In the rows, zero is written as 128.
runs of hidden systems:
E, seq 1 (10 x 20):
[[153  75 130 129 129 122 122 135 128 123 133 120 111 131 121 138  92 128
   99 130]
 [104 114 133 124 140 134 146 138  82 115 124 136 156 141 159 135 139 139
  136 135]
 [135 125 103 148 114  87 120 105 107 150 151 115 123 118 123 118 148 128
  127 143]
 [159 118 145 147 147 131 122 129 118 121 101 108 131 120 124 159 122 127
   99 145]
 [125 166 135 124 145 129 128 145 107 117 128 118 148 136 139 121 154 145
  139 150]
 [150 155 100 133 110 121 129 118 139 125 140 100 117 125 100 108 124 135
  109 134]
 [141 141 137 121 134 155 151 125 143 122 103 116 150 129 123 149 111 145
  104 111]
 [114 156 142 107 115 126 138 117 140 142 124 141 145 110 137 109 145 147
  146 128]
 [141 136 124 133 115 126 125 119 155 149 108 147 108 111  98 115 112 114
  130 136]
 [127 129 144 110 160 140 135 142 151 134 115 152 129 151 125 139  98 125
  139 132]]
K, seq 2 (10 x 20):
[[129 126  96 113 146  97 102 156 172 151 218 116 108 166 124 108 114 142
  150 106]
 [124  80 124 130 112 188 110 177 118  62 144 116  97 130 126 127 106 121
   95  83]
 [ 92 103 113 171  91 129 134 123 119 133 142 128 156 113 188 156 184 127
  150  68]
 [143  73 160 167 140  93  85 144 165 183 146 136 115  79 162 142 123 153
  117 131]
 [122 139 155 178 173 165  90 210 101 120 108 150 131 103 153 116 138 157
  121 171]
 [ 95 169  65 181 129 118 136 163 118 133 160 103 136 151 162  66 137 176
  123 162]
 [126 110  83 160 114 150 153 121 116 128 142  78 130 111 118  97  72 184
   32 112]
 [139 119 143 139  83 151 173 102  74 124  73 101 186  67 146 142 153 179
   74 117]
 [153 153 158 158 106  68 137  66 136 184  65 119 152  64 145 125 160 150
  118 197]
 [159 206 155 133 193 127 125 121 142 168  68 141 134 109  77 111  91 149
  104 218]]
K, seq 3 (10 x 20):
[[ 94 155 162  92 167 148 106 155 171 123 170 125 135 144 158 124 126 152
  150  98]
 [122 108 103 125  75 143  98 172 126 106 165 143  90 106 112  78 139 122
  139 108]
 [103  94  94 188 112 158 151 145 155 131 105 147 129 138 165 148 112 118
  126  84]
 [ 95  82 167 115 149 123 120 133 122 166 156 143 155  96 179 130 121 175
  125 111]
 [136  93 129 167 117 117 100 177  81 135 117 155 110  88 136 100 147 138
  129 180]
 [107 147  87 204 169 126 146 147 119 142 112 122 138 161 160 124 110 144
  113 162]
 [123 130 120 113 154 125 138 124  92 132 172  79 153 127 132 103 101 196
   71 135]
 [159 122 109 148  73 134 145 117  69  97  97  87 135  92 112 119 152 143
   78 145]
 [145 163 131 172 128 104 156  64 146 161  71  96 161 109 144 162 144 136
  101 142]
 [164 180 184  89 164 116 117 108 146 159 112 116 147  89  98 122 122 169
  106 172]]
R, seq 4 (10 x 20):
[[109 128 135 156 153  86 104 148  96 140 154 112 132 121 182  90 149 170
  127 198]
 [145 149 101 164 146 126 112 135  76 133 145  86 125 102  97  96 117 172
   63 166]
 [166 142 105 149 121 121 168 141 101 104 107  57 167 146 152 134 133 183
   79 166]
 [118 168 124 112  82 106 163  72 117 123 119  72 158  99 148  85 150 177
   95 150]
 [182 176 130 123  79 126 159  91 149 147  72 103 152  76  88 117 135 159
   92 149]
 [154 199 138 106 105 124 179 102 196 126  50 120 146 140 129 110 117 142
  136 180]
 [117 200 115  63 108 149 177  87 168 125  89 151 125 146  79  73  87 123
  139 144]
 [153 131 102  65  82 155 200 105 147 110  73 166 129 171  66 125  81  88
  143 114]
 [107 102 138  60  99 117 192  60 140 130  82 184 133 171 120 149 109  61
  182 108]
 [123  98 177  50 134 110 124  69 130 159 114 210 109 128  76 157 116  47
  189 108]]
L, seq 5 (10 x 20):
[[ 83 142 148 118 116 174 120 180 143 120 126 159 127  92 157  65 121 174
  135 131]
 [113 116  68 159 101 132 153 173 126 158 140 157 130 129 131  64  96 169
  126 145]
 [106  82 124 137 159 129 171 131  88 161 109 148 159 135 151 114  70 175
   96 158]
 [125 102 150 124 132 102 136 134  36 147 113 151 160  99 145 115 154 156
  133 187]
 [160 138 108 192 151  85 119 133  82 156  96 135 124 124 113 134 146 114
  130 209]
 [137 193 140 145 212 117 126 110  98 129 106 101 140 160 114 149 122 128
  108 189]
 [154 199 119  86 129 114 141  92  82  90 131  70 143 151  88 118 157 130
  111 167]
 [167 164  90 128  90 112 169  49 119 124  95  88 139 137  72 155 141  96
  103 115]
 [156 162 170  86 134 117 146  48 160 159  92 126 159 114  93 193 141 100
  134  95]
 [159 171 183  63 102 130  99 105 185 125 102 156 104  97  80 137 160  83
  177 119]]
X, seq 6 (10 x 20):
[[142  69 144 124 141  97 125 148 151 136 156 109 127 142 175 133 105 160
  118 140]
 [ 97 102 137 145 143 147 102 159  53 110 145 139 132 109 144 123 151 134
  123 129]
 [160 130  82 172 123  89 127 154 114 142 157 105 144 151 137 139 160 137
  140 141]
 [121 127 144 146 156 123 128 120 113 123 134  76 147 121 170 130 121 175
   80 144]
 [135 167 124 137 114 144 122 146  76 114 124 111 154  95 119 114 175 155
  116 138]
 [154 171  99 174 103 108 138 117 157 138 106  92 130 117 132 114 144 142
  109 156]
 [113 179 147 129 148 155 145 113 141 139  96 116 154 102 132 108 106 173
   92 147]
 [138 177 119 103  87 144 150 133 129 119  93 141 134 104  96  80 135 143
  132 156]
 [119 151 100 146 100 126 166  88 165 148  80 141 115 126 114  97  93 118
  118 148]
 [118 141 147  83 141 145 174 100 138 157  84 171 152 127 103 120  82 137
  126 134]]
G, seq 7 (10 x 20):
[[112 149 105 137 125 132 151 104  77 101 121 110 151 156 132 150 165 105
  136 119]
 [159 136 128 142 125  93 111  87 148 160 147  89 133 105 116 157 147 130
  111 112]
 [151 137 183 116 134 161 113 135 144 112  79 138 123  97 116 152 129 117
  119 128]
 [112 176 127 124 123 125 106 136 141 109 129 138 105 137 129 101 163 102
  169 150]
 [113 150 105 120 133 138 121 126 183 135 167 116 106 139 113 101  93 142
  117  98]
 [ 99 112 132  94 105 171 162 125 118 112 121 143 154 123 137 127 113 143
  123  80]
 [122  96 110 143  74  96 137 106 111 148 129 141 130 105 146 124 161 115
  149 122]
 [148  87 143 164 143 113 102 147 157 173 120 158 110 104 128 145 110 125
  129 137]
 [120 116 160 105 166 139 110 178 112 109 127 155 121 147 142 117 117 131
  151 165]
 [115 133  81 130 133 119 128 143 101  98 173  98 110 174 124  93 117 131
  121 143]]
Z, seq 8 (10 x 20):
[[151 139  76 105 106 139 175 137 105  75 120 116 131 210  99 145 131  86
  148 119]
 [132  97 132  83 119  74 149  35 138 151 161 101 137 147 123 172 129 100
  131  88]
 [153  76 203  83 129 147  98 111  98 107 102 153 113  87  95 175 132  85
  121 107]
 [145 120 148 149 139 112  83 171 144 107 123 159  99 156 145 173 181  57
  203 139]
 [ 93 135 144 125 188 120  63 129 189 117 203 105  76 167 146 134 112 103
  141 100]
 [100  85 125  90 120 196 119 186 126  59 188 112 116 151 142 121 104 144
  112  49]
 [100  39  82 176  66 126 140 143 106 129 166 133 139 125 184 149 159 122
  141  49]
 [103  44 158 197 159 116  87 130 123 208 148 164 137  58 165 165 119 147
  104  92]
 [118 111 184 175 180 155  71 237 104 140 122 169 136  79 184 114 145 180
  135 176]
 [ 83 184  71 223 162 131  97 203 122 114 165  95 117 151 186  66 148 177
  122 178]]
R, seq 9 (10 x 20):
[[132 101  75 165 129  92 143  57 100 142 146  94 115 151 101 158 111  92
   91 108]
 [138 105 202  78 160 128 138 102 110 130 120 109 181 117 159 186 136 159
  114 110]
 [145 163 162 107  96 105  74 124 131  99 135 118  92  88 120 107 196 101
  161 155]
 [152 175  95 187 165 127 103 114 191 147 128  99  99 150  93 156 108  97
  108 115]
 [104 143 151  80 165 181 147 168 163  91 146 111 154 169 160 135  97 170
  117  89]
 [105 113  95 113  42 154 125 148 108  83 156 132 109 108 124  86 167 115
  145  80]
 [141  86  97 201 101 108 139 106 159 188 112 147 138 105 138 174 131 113
  126  80]
 [105 117 205 112 174 129 112 154 158 170 110 172 154  96 183 132 120 169
  153 150]
 [129 157 112 145 131 137  79 194 107 115 138 162  79 111  93  64 136 121
  149 187]
 [135 116  47 192 163 124 156 145 116 130 141 106 122 198 117 132  74 124
   92 138]]
L, seq 10 (10 x 20):
[[117  87 137  71 175 100 160 131  83 149 141 169 143 180 126 116  80 136
  149 174]
 [125  78 125 111 130 104 123 118  24 109 133 152 112 140 103 126 138  86
  139 166]
 [155 106 104 172 166  90 121 124  83 138 132 129 130 176 115 193 150  72
  151 141]
 [139 134 171 113 189  98  89 100 121  98 151  78 112 165 141 177 146  95
  127 146]
 [145 161 125 129 113 139  87 124 114  60 157  64 101 135 112 145 180  94
  117 106]
 [143 149  91 154 103 133 134 105 187 107 144  69 124 156 136 165 141 113
  112  64]
 [120 127 170  96 111 146 119  93 186 121 144  89 137  97 156 149 129 151
  105  63]
 [136 121 147 127  62 159 107 161 179 122 123 141 121  63 141 114 159 143
  139  81]
 [108 126 115 172 116 152 123 167 213 162 115 168 113 112 156 104 102 143
  142 107]
 [ 82 119 143 106 156 162 126 175 149 142 154 158 130 119 150  74  74 184
  121 126]]
E, seq 11 (10 x 20):
[[182  89 140 128 129 110 161 176 180 153  86 146 144 148 152 135  83 163
  132 177]
 [ 64 146 144  94 161 130 145 100  83 127 122 145 128 132 137  66  90 150
  114 183]
 [178 109  83  95 105  94 164 119  89 169 145 145 145 143  57 122 106 131
  130 138]
 [143 115 155 101 133  98 181  71 135 120  73 109 151 163 155 157 110 118
  123 168]
 [112 171 160  78 148 105 121  63  78 147 126 142 141 112  91 128 158 104
  151 146]
 [194 150 122 107 112 102 124 118 154 123 106 131 110 153  70 156 145  70
  162 146]
 [109 177 154  94 171 147 128  92 167  84 114 108 113 182 126 155 120  82
  141 119]
 [119 156 134  61 106 142 109 105 141 104 180 124 119 133  95 132 158  97
  159  60]
 [126 108 121 133  71 149 125 112 188 100 111 134 102 134 136 159 149  69
  155  60]
 [ 68 120 165 153 155 151  83 117 169 135 142 159 111 115 166 165 149  88
  159  61]]
G, seq 12 (10 x 20):
[[115 131 140  79 155 137 141 107 143 117 146 122 131 166 122 138  93 125
  127 108]
 [115 113 115  99  99 128 141  84  90 108 135 125 125 131 103 131 136  98
  125 100]
 [150 104 120 148 110 111 117 109 147 148 130 136 121 121 115 170 146  90
  142  91]
 [125 102 183 115 151 127  84 133 149 129 130 146 105 107 137 155 134 102
  145 119]
 [121 127 133 111 129 142  85 168 120  91 157 137  85 132 111 104 137 100
  149 133]
 [107 124  90 144 128 151 113 161 150 100 179 107 108 160 139 121 121 126
  125  80]
 [ 99  94 134 126 116 154 127 132 109 115 165 107 151 106 160 141 136 159
  103  64]
 [147  82 131 159  74 127 115 154  96 121 122 123 134  73 154 134 175 144
  118 118]
 [144 116 137 204 136 123  91 190 152 143 112 134 116  98 169 130 152 144
  131 157]
 [117 152 152 138 177 145 100 200 129 122 143 122 131 122 159  90 118 188
  120 176]]
X, seq 13 (10 x 20):
[[138 170 173 132 125 120  63 115 106  80 114 103  84  90 120 123 189  88
  135 172]
 [132 213  90 176 176 138  99 128 185 131 144  98 104 165  95 138 122 102
  125 116]
 [116 167 144  61 130 174 149 135 186  86 154  86 147 152 143 115 102 175
  105  80]
 [101 119 116 114  34 163 123 116 130 104 133 138 113  69 120  96 162 119
  133  59]
 [154 104 113 195 104 125 130 137 200 199  96 170 134  91 130 160 122 123
  139  90]
 [128 102 201 104 171 134 111 186 166 158 109 175 136 107 171 118  98 171
  150 171]
 [101 119  98 127 126 130 103 191  85 104 157 169  80 144 116  50 119 118
  158 183]
 [106 107  32 165 134 116 184 130 112 133 157 115 137 208 139 120  81 133
  113 117]
 [116  77 148  77 115 118 186  84  64 136 137 103 200 124 161 154 128 178
  100  97]
 [175  95 154 149  80  90 106  99  56 141  95 130 132  53 107 157 198 103
  127 156]]
Z, seq 14 (10 x 20):
[[133 133 160 177 124 157  88 185  71 108  84 156 130  75 142 126 184 127
  139 164]
 [135 195  87 209 174 101  96 158 175 160 149 105 120 154 144 124 146 138
  141 158]
 [102 183 133  90 157 170 141 129 163 111 156  77 147 131 138  87  83 205
   73 111]
 [127 136  75 124  30 168 187 136  83  97 103 118 162 103 117  91 155 159
  108  96]
 [159 118  95 190  90  79 162  66 148 217  80 144 155  86 114 154 135 128
  120 127]
 [144 161 216  94 177 126 118 113 152 184  62 179 144  72 107 126 103 150
  130 190]
 [137 212 122 105 121 129 115 171 128  79  95 142  92 151 101  57 151 108
  174 227]
 [130 191  42 115 133 106 172  83 180 108 151  78  98 222  86  99  76 105
  116 139]
 [133  98 135   6  96 141 210  52 114 114 128 113 167 153  89 138  73 139
   97  70]
 [165  51 156  87  38  96 154  72  61 119  73 174 127  90  97 166 179  55
  162 127]]
C, seq 15 (10 x 20):
[[143 114 107 125 115  86 107 162  80 138 208  96 152 123 148 113 178 175
  138 129]
 [136  75 115 174  86 117 142  92  90 112 108  78 131  95 155 140 134 142
   62 126]
 [114 167 162 171 165 125 132 105 118 166  94 116 183  94 173 163 163 165
  112 140]
 [164 178 151 152 138 104  86 141 160 123 115  80 106  98 134  97 143 159
  100 200]
 [109 197  87 169 129 182 145 133 141  93  95  94 114 127 110  83  98 151
   71 140]
 [117 203  88  95  95 134 174 113 160 149 147 111 169 130 116  76 129 184
  132 111]
 [141 132 134  74  49 111 161  69 148 150 102 137 126  72  93  75 117 145
  116 136]
 [138 156 142 123 119 136 169  88 140 177  35 198 141 101  83 131 108 103
  144 157]
 [154 174 141  88 183 102 132 123 161 160 101 174 110 170  72 116  87 100
  169 198]
 [132 145 104  63 155 153 130 142  99  89 148 149  83 184  41  89  71  87
  133 151]]
C, seq 16 (10 x 20):
[[194 135 119 134 108 132  88 178 187 145 174 117 128 112  97 165 162 132
  149  66]
 [104  74 159 119 103 154 144 133 182  73  97 117 105 145 198 132  99 121
  119 112]
 [ 72 132 139 164 139 147  84 156 138 164 154 183 124  89 154 118 160 124
  167  90]
 [178  69 110 167 110 111 116 197 174 144 139 127 111 127 148 128 106 154
  125 136]
 [ 60  90 130 157 151 149 140 145 102 121 123 143 131 132 194  99  96 157
  110 139]
 [130 122  98 170 123  99 114 169  86 174 168 135 151 100 139 102 162 174
  133 143]
 [149  89 106 170 114 100 155 120 105 136 108  88 141 118 154 118 104 169
   70 166]
 [ 98 166 141 149 158 125 143 103  75 151 107 116 172  98 151 111 139 175
   98 166]
 [174 184 112 149 121  96 125 119 114 141 118  85 137 105 101 100 149 160
  100 191]
 [128 191 108 129 128 143 164  78 128 114  87  85 136 131 102 102  96 147
   71 157]]

runs to name:
seq 17 (2 x 20):
[[128 135 134  87 112 100 138 113  90 130 162 108 162 124 140 120 165 158
  140 131]
 [162 122 135 141  95 109 109  97 138 130 111 101 103  85 106 125 136 121
   95 142]]
	R
seq 18 (2 x 20):
[[ 97 171 131 163 185 162 135 164 143 116  89 140 132 160 159 114 102 142
  128 169]
 [106 167  95  71 113 122 153 128 112 126 174 121 143 152 112  62 119 167
  139 138]]
	X
seq 19 (2 x 20):
[[114  99 106 104  90 166 145 114  86  77 128 121 105 129  95 111 108 105
   98  97]
 [121 115 105 151 118 115 166 105 129 160 125 137 175 150 157 180 153 121
  154  79]]
	E
seq 20 (2 x 20):
[[131  93 134 100 131  80 114 115 106 171 195 108 140  98 130 101 117 184
  106 136]
 [160  82 128 143  91 138 159 144  74 106  64 137 135 105 123 125 121 129
  102 171]]
	E
seq 21 (2 x 20):
[[143 163 109 103 133 116 126 121 151 135 156 110 119 144  94 103 110 138
  125 133]
 [126 130 123  85  96 153 155 114 117 105 118 128 134 126 101 110 110 131
  115 111]]
	C
seq 22 (2 x 20):
[[140 135 141 130 128 170 140 118  62  76  65 139 131 135  90 169 148  71
  124 131]
 [135 159 117 109 136  63 145  75 161 160 151 111 149 172 146 160 163 110
  177 126]]
	K
seq 23 (2 x 20):
[[116  90 151  83  94 125 131 103 152 123 139 135 115 111 137 120 116 124
  131  97]
 [120  81 129 141 111 140 116 139 117 128 111 177 104 113 120 135 123  87
  146 116]]
	Z
seq 24 (2 x 20):
[[107 130 125 127 143 111 157 106 125 147 133 118 163 150 165 139 127 150
  132 124]
 [137 124 156 118 125 109  98 117 107 139 142 120 123  83 121 114 147 146
  116 149]]
	C
seq 25 (2 x 20):
[[127 120 145 101 148 144 135 132 121 153 120 153 130 105  98 101  79 157
  105 146]
 [126 127 118 112 113 137 161 151  87 124  99 169 148 135 121 111 133 127
  153 155]]
	L
seq 26 (2 x 20):
[[128  98 107 138  84 107 124 105 104 153 142 141 123  95 111 120 145 115
  131 106]
 [151 105 156 156 152 112 125 124 143 164  98 143 140 111 144 168 124 130
  125 143]]
	R
seq 27 (2 x 20):
[[ 79 108  73 132 126 110 131  92  78 143 208 117 137 147 129 126 139 123
  130  69]
 [190  67 134 135 106 123 140 134 108 134 135  93 164 111 130 195 140 151
   94  83]]
	X
seq 28 (2 x 20):
[[119 125  86 127 138 124 121 160  82 127 147 169 104 160  87  99 120  95
  160 154]
 [147  91 109 121 149  85 147 120 144 127 152  94 118 186 148 137  88 133
  116 152]]
	Z
seq 29 (2 x 20):
[[160 131 160 141 131  85 114 104 223 164 130  91 126 113 166 155 130 147
  125 130]
 [ 96 199 174 120 157 191  94 152 160 102 104 135 116  92 126  96 125 148
  117 134]]
	R
seq 30 (2 x 20):
[[121 116 125 112 118 114 112 109  86 141 133 158 104 102  86  96 123 107
  134 150]
 [163 109 110 134 145 114 150 140 129 131 109 136 132 178 118 163 107 104
  140 145]]
	E
seq 31 (2 x 20):
[[151 116 145  94 170  89 145 140  80 143 124 154 163 175 130 164 141 119
  173 171]
 [117 111 144  90 144  86  97  81 101 110 159 110  78 137 111 106 115  95
  121 166]]
	R
seq 32 (2 x 20):
[[131 166 137  77 148 140 140 144 147  96 118 138 117 175 112 107 110 117
  152 157]
 [103 130  87  94 105 127 148  90 101 111 154 131 109 157  88  99 111  95
  132 108]]
	L
seq 33 (2 x 20):
[[103  96  72 167  97 110 173 102 127 150 116 144 132 149 149 123 113 116
  132 116]
 [123 103 161 103 165 101 125 112 114 192 147 151 161 100 129 137 109 168
  124 132]]
	C
seq 34 (2 x 20):
[[ 98 112 154 105 142 146 127 119  84  95 126 114 125 117 142 107 110 145
   93 146]
 [137 156  97 161 111 122 131 133  91 137 127 127 148 119 116 136 177 123
  141 126]]
	C
seq 35 (2 x 20):
[[126 113 135 138 147 157 134 151  19 145 101 180 174  97 102 151 154 132
  132 129]
 [167 130 118 149 142  52 133 135 128 157 109 138 132 167 147 140 153 110
  177 210]]
	L
seq 36 (2 x 20):
[[101 177 136 106 160 185 132 169 125  78 102 148 120 162 123 100 112 121
  143 148]
 [101 148  68  97  85 110 158 101 151 129 171 123 114 164 114  83 119 121
  151 104]]
	X
seq 37 (2 x 20):
[[105 176  74 200 119  93 139  79 115 169 113 130 133 128 131 125 166 102
  142 143]
 [174 151 155  99 171 122 150 110 151 162 116  98 166 124 105 143  81 184
   80 149]]
	X
seq 38 (2 x 20):
[[101 135  95 118  96 140 124 104 136 109 145 136  91 137  99  98 123  90
  137  97]
 [136  92 120 116 114 143 153 126 154 142 127 150 145 142 121 166 107 116
  138  68]]
	K
seq 39 (2 x 20):
[[149 132 128  74 109 110 132 143 116 104 186  82 154 143 138 122 157 166
  134 112]
 [138  90 110 166  69 129 135  99 134 105  98 106 102 102 137 128 129 108
   94 117]]
	L
seq 40 (2 x 20):
[[127 108 154 107 112 148 138 110  92  92  90 132 127 114 122 140 135 105
  119 131]
 [129 157 122 149 149 112 119 111 134 149 123 140 130 145 123 163 158  93
  162 123]]
	C
seq 41 (2 x 20):
[[127 108 149  77 162 120 142 123 109 119 163 110 159 171 143 162 120 140
  132 107]
 [123 105 153 101  92 123  94 109 101  90 149 111 103  96 124 126 164 102
  128 111]]
	R
